One vector is turned by the same rotation once a tick. Each row is the vector after some number of ticks, and that number follows the row.
The counts run from 0 to 145.
108 107 87 75 108 96 123 95 119 94 113 91 114 116 85 117 110 109 96 103 85 78 117 105 102 136 65 113 88 80 116 84 77 101 93 82 90 89 99 80 79 89 79 106 90 102 114 82 75 96 104 80 101 108 95 82 91 144 116 64 101 115 130 122 105 111 81 126 -> 97
98 106 81 84 99 79 130 86 113 84 126 88 119 100 90 67 81 106 115 124 86 103 116 111 93 116 70 127 88 80 125 90 99 94 90 85 90 105 114 75 92 83 69 90 95 78 100 109 73 106 76 78 80 106 88 82 91 133 109 91 104 101 107 105 80 113 98 123 -> 82
95 98 95 105 87 110 140 85 137 86 105 105 124 89 106 106 78 104 122 113 107 97 98 93 111 120 76 114 104 125 114 52 67 80 107 107 87 103 109 80 77 96 76 94 119 92 110 102 73 102 97 79 95 94 87 95 82 124 123 85 80 94 116 105 91 114 110 89 -> 16
110 106 78 94 105 97 142 102 104 83 103 97 112 108 83 93 71 106 105 119 99 81 104 111 94 123 69 119 91 97 127 92 99 71 93 103 91 100 91 85 107 58 76 105 107 89 102 93 79 99 89 72 103 85 85 89 83 131 119 84 93 93 126 104 81 100 106 97 -> 8
87 97 87 105 99 94 111 104 123 99 121 106 133 92 99 110 96 95 119 92 99 72 108 109 81 128 58 99 108 89 102 73 60 128 92 82 71 109 98 82 99 89 80 127 98 97 131 110 70 90 106 77 104 135 91 91 97 131 112 79 115 100 119 106 112 102 95 120 -> 110
80 102 80 94 102 99 125 90 105 92 113 91 95 112 100 80 89 114 116 121 80 101 123 93 104 129 88 127 92 96 113 83 76 78 105 73 109 104 115 91 72 97 84 78 97 85 102 93 78 92 80 77 101 93 88 89 89 143 117 75 87 109 110 114 81 128 91 101 -> 84
109 105 84 102 95 102 120 91 151 96 112 104 123 89 91 123 77 114 124 102 100 89 107 101 101 123 66 131 108 118 122 58 76 94 105 93 87 94 114 71 69 87 84 104 122 95 105 94 80 87 87 86 87 103 109 103 93 133 122 79 83 97 105 106 96 100 106 96 -> 17
72 86 86 101 106 82 111 107 130 82 113 85 127 71 107 87 73 123 134 89 92 99 114 97 89 119 57 97 118 101 103 88 91 117 105 69 85 111 108 93 105 66 94 122 92 78 124 120 91 92 100 100 101 120 84 97 100 114 119 72 116 85 86 97 101 93 85 101 -> 54
110 106 86 87 102 83 129 94 131 84 98 106 137 100 90 102 80 108 110 113 97 92 105 108 98 114 61 114 91 103 102 62 89 93 97 107 81 109 105 62 67 64 72 89 114 101 123 107 77 93 96 83 90 113 97 93 89 130 112 95 84 99 99 87 93 98 94 120 -> 21
107 102 91 108 88 94 110 110 128 101 119 87 96 99 90 112 68 132 120 106 84 94 96 93 106 120 59 123 105 74 129 97 102 104 111 98 92 104 104 94 74 51 82 105 114 78 115 101 99 95 58 69 121 107 109 85 77 127 116 87 98 85 105 102 100 109 103 102 -> 135
104 108 102 95 81 96 127 111 103 90 111 74 122 95 102 102 87 122 129 109 114 94 115 87 121 123 70 95 96 70 90 77 91 76 98 88 104 124 97 88 60 72 88 102 89 92 135 99 76 104 95 70 118 103 80 87 83 123 97 68 125 87 85 122 99 93 98 124 -> 44
86 90 84 101 101 98 108 106 130 81 120 90 114 94 116 101 81 125 114 124 104 89 125 106 95 129 74 84 121 96 100 83 83 83 92 81 97 100 94 97 92 66 109 123 97 88 105 115 87 99 113 94 121 83 87 99 99 114 114 54 112 92 124 115 104 92 85 88 -> 52
122 108 101 84 96 100 132 101 119 88 99 93 113 104 88 116 96 111 111 102 111 89 103 103 111 140 74 132 84 80 116 70 90 75 97 104 88 100 100 82 79 58 81 104 92 94 123 75 85 90 101 80 98 94 88 97 84 135 113 60 89 95 115 109 100 95 82 113 -> 24
102 111 90 83 97 99 120 98 121 76 115 107 127 91 98 87 97 91 115 100 98 91 115 113 107 113 55 106 82 101 116 70 68 98 95 86 92 96 97 83 90 108 79 112 111 95 122 98 70 95 115 71 81 117 90 79 74 130 117 86 103 103 134 106 107 112 94 118 -> 93
76 105 80 100 91 101 123 100 122 76 108 94 107 91 118 74 74 120 124 98 83 95 126 78 113 111 66 98 102 117 115 83 74 70 96 72 105 103 116 108 90 85 93 114 111 77 111 112 86 91 91 82 99 105 81 95 84 122 119 81 100 84 113 106 89 125 89 95 -> 72
85 101 86 116 88 84 126 107 117 111 124 84 122 96 95 114 69 112 133 106 108 82 92 105 90 129 65 99 106 93 104 83 68 111 99 90 86 121 101 97 94 95 81 110 93 101 118 127 74 108 69 66 114 114 78 92 89 123 105 79 121 79 100 106 105 108 109 100 -> 122
84 86 82 125 93 95 118 104 119 104 131 86 100 98 103 98 67 121 139 113 111 95 88 96 89 127 77 111 117 84 107 86 75 107 125 88 92 119 103 90 82 93 83 115 99 96 124 125 91 98 74 69 114 112 101 87 85 122 104 74 108 92 103 107 101 107 118 95 -> 123
79 107 78 87 105 95 131 80 102 81 126 89 112 100 97 64 87 112 113 119 74 109 118 104 101 125 79 126 93 82 111 84 89 95 105 81 109 115 116 79 77 94 69 86 93 73 104 111 76 98 76 78 95 111 86 85 85 137 109 85 94 116 103 92 73 120 99 110 -> 83
99 98 80 101 90 104 123 102 139 107 115 91 118 97 103 116 59 110 119 97 90 86 101 94 109 109 64 96 111 109 134 73 75 80 102 91 91 95 98 102 86 76 94 118 114 83 121 100 82 80 94 68 113 105 110 91 75 122 122 83 94 84 113 111 94 117 113 89 -> 0
87 97 86 91 110 102 125 95 94 84 117 92 124 108 87 80 111 110 117 107 95 89 113 111 97 138 73 117 88 57 104 86 90 116 104 90 86 115 95 70 79 78 72 97 97 86 129 107 83 97 90 69 85 130 90 88 87 134 103 85 103 111 107 105 99 114 97 128 -> 99
100 90 103 107 93 103 120 99 112 89 125 86 111 72 90 108 97 113 120 110 132 97 105 110 94 148 84 130 104 74 115 77 89 117 119 93 87 103 110 71 83 76 74 107 98 84 111 97 90 111 90 82 82 93 82 101 101 125 107 53 97 89 117 117 98 91 94 98 -> 30
80 97 96 109 98 115 145 91 120 75 110 101 118 76 103 81 75 109 120 116 111 104 94 95 96 123 71 115 106 124 107 61 80 81 111 106 92 118 108 83 86 75 78 109 120 80 109 110 78 107 105 73 100 106 80 108 77 125 110 85 80 99 120 102 84 110 115 89 -> 15
84 102 86 106 91 76 118 100 113 104 120 69 133 85 95 106 77 109 142 111 117 106 113 107 92 122 65 88 114 92 99 68 78 94 99 75 91 113 105 93 87 94 95 115 82 86 128 121 80 112 90 90 103 111 87 90 101 116 107 68 125 90 91 115 99 93 103 110 -> 49
107 96 95 111 84 100 117 99 107 90 116 82 83 95 95 101 78 134 113 115 95 94 98 103 106 126 72 118 95 66 121 91 100 90 113 97 97 107 96 101 85 42 87 110 113 80 120 102 102 102 80 66 116 94 105 97 70 119 106 75 90 85 127 101 102 112 107 96 -> 136
102 100 67 97 93 90 129 90 126 111 106 92 117 114 77 109 54 122 113 94 80 100 107 95 88 118 69 126 103 87 126 72 95 95 106 92 83 98 107 85 76 68 81 97 108 86 115 100 81 91 77 79 110 113 103 89 86 130 120 89 91 96 82 90 84 115 108 100 -> 5
109 105 91 100 83 89 122 111 123 96 118 85 122 94 106 110 94 136 117 115 120 89 111 101 103 117 79 102 103 76 100 68 91 94 104 93 98 111 105 84 52 95 87 102 78 95 115 107 82 103 84 82 113 97 90 75 94 120 98 59 132 89 98 127 109 95 95 108 -> 45
80 100 91 97 109 112 119 103 118 91 120 104 123 93 102 118 100 101 116 102 98 63 111 108 94 131 61 101 109 102 105 78 63 105 95 85 79 102 95 97 96 95 89 123 96 100 125 111 78 99 122 78 108 105 82 89 100 131 113 61 115 102 136 119 110 107 88 106 -> 109
113 100 99 101 98 103 132 97 133 96 113 89 110 87 97 120 92 120 124 108 126 97 104 106 102 142 81 126 105 75 121 75 90 92 103 104 95 102 108 63 68 89 73 101 93 98 110 89 87 105 86 88 94 86 82 95 111 130 110 59 104 89 101 127 95 98 86 97 -> 29
87 87 80 103 106 84 110 106 131 94 127 99 122 88 96 107 71 112 124 120 95 77 104 120 81 121 61 96 123 108 114 81 74 100 99 92 70 107 103 86 112 73 80 126 108 108 109 132 79 103 95 84 110 90 92 97 88 118 124 69 113 87 138 100 109 97 106 96 -> 126
77 81 86 107 102 94 100 95 122 72 121 82 114 85 113 99 76 130 128 126 108 97 121 96 95 126 82 82 124 79 90 71 92 88 121 74 104 110 97 93 78 70 105 109 84 73 106 113 94 88 98 92 119 89 103 97 94 116 112 54 113 100 109 107 101 97 100 87 -> 51
90 89 94 110 94 101 127 108 103 91 127 95 99 98 99 98 92 127 117 113 101 72 103 100 84 139 81 109 102 71 104 95 92 101 104 95 92 112 96 104 92 62 75 113 101 98 105 118 94 108 97 75 133 92 78 95 79 124 104 63 121 89 123 111 104 100 103 98 -> 120
77 98 90 100 105 102 126 98 112 66 133 102 112 84 102 67 106 106 122 115 108 103 107 113 96 132 76 124 84 84 116 96 84 106 107 80 92 99 107 80 111 85 72 104 103 67 91 101 78 80 88 76 70 114 85 90 81 138 106 74 94 97 126 114 84 110 103 105 -> 87
78 89 76 110 91 78 102 100 113 82 131 74 130 80 109 99 74 127 136 128 120 97 114 97 90 116 78 91 121 81 101 69 87 105 112 66 96 112 99 83 72 85 100 117 84 75 113 122 86 90 85 90 106 113 102 92 104 119 101 68 122 94 84 105 97 94 101 99 -> 50
105 97 78 97 99 103 122 97 117 92 108 82 99 113 84 95 68 125 106 105 85 89 102 98 92 129 74 123 105 73 127 84 99 88 111 88 91 97 99 85 79 51 85 103 108 72 107 93 103 84 76 72 107 100 119 95 87 118 115 80 81 101 92 97 82 120 114 98 -> 6
76 95 62 109 87 87 112 88 113 92 126 70 108 97 106 77 62 126 127 113 84 110 116 87 91 122 76 112 110 89 110 85 92 84 116 64 106 101 112 94 89 83 101 101 94 59 107 118 89 90 73 83 100 93 96 99 98 123 118 73 100 96 96 111 84 117 106 93 -> 67
113 113 99 95 95 98 132 96 109 87 109 96 113 96 100 120 98 124 125 112 119 94 103 94 110 131 85 118 99 97 97 65 89 77 107 108 97 108 106 81 56 88 77 84 95 94 119 98 84 108 91 82 112 85 80 91 94 140 100 68 101 99 115 130 93 103 97 97 -> 28
67 91 83 99 96 93 125 102 121 64 114 101 112 74 108 60 80 126 125 114 87 109 119 94 99 123 60 105 109 103 114 95 82 93 105 78 96 118 114 93 107 69 80 107 112 70 103 112 92 96 90 91 90 110 72 93 88 115 115 88 96 86 105 95 81 111 91 92 -> 71
114 110 95 97 87 91 126 107 110 92 120 92 105 96 96 100 76 119 112 130 100 88 105 108 106 123 71 115 87 82 117 93 94 75 94 106 98 109 88 100 99 50 77 112 110 91 119 121 89 121 84 64 120 82 91 94 62 126 109 77 101 75 136 107 93 105 116 102 -> 137
97 87 83 112 96 103 112 106 119 98 124 92 97 105 100 108 85 130 114 119 100 70 92 106 81 128 67 107 115 56 115 98 109 113 113 101 100 108 86 84 78 63 77 97 93 94 107 110 99 94 78 74 122 104 95 72 89 121 98 67 117 88 113 108 102 100 109 103 -> 119
91 90 103 110 100 106 134 90 125 73 121 107 117 71 93 86 83 111 119 117 121 97 98 111 90 123 76 129 100 102 123 75 88 100 115 103 87 110 102 73 108 69 62 110 120 76 102 113 91 104 97 72 79 98 97 96 78 124 101 83 91 89 123 99 83 93 118 86 -> 14
84 98 85 105 94 93 139 105 99 98 126 91 103 98 99 101 85 113 120 108 102 73 100 100 90 135 68 103 111 91 105 86 81 93 100 94 89 120 97 105 113 78 74 111 95 110 122 126 84 118 93 72 125 94 63 94 88 132 109 68 121 85 124 120 103 108 107 100 -> 121
97 103 67 89 93 66 135 96 112 96 122 74 120 91 95 84 62 108 113 126 82 98 121 100 90 118 67 101 100 94 113 96 89 82 84 82 96 107 114 95 102 77 90 112 93 81 104 121 76 121 80 81 106 89 73 88 98 116 120 78 124 85 109 107 83 108 99 110 -> 65
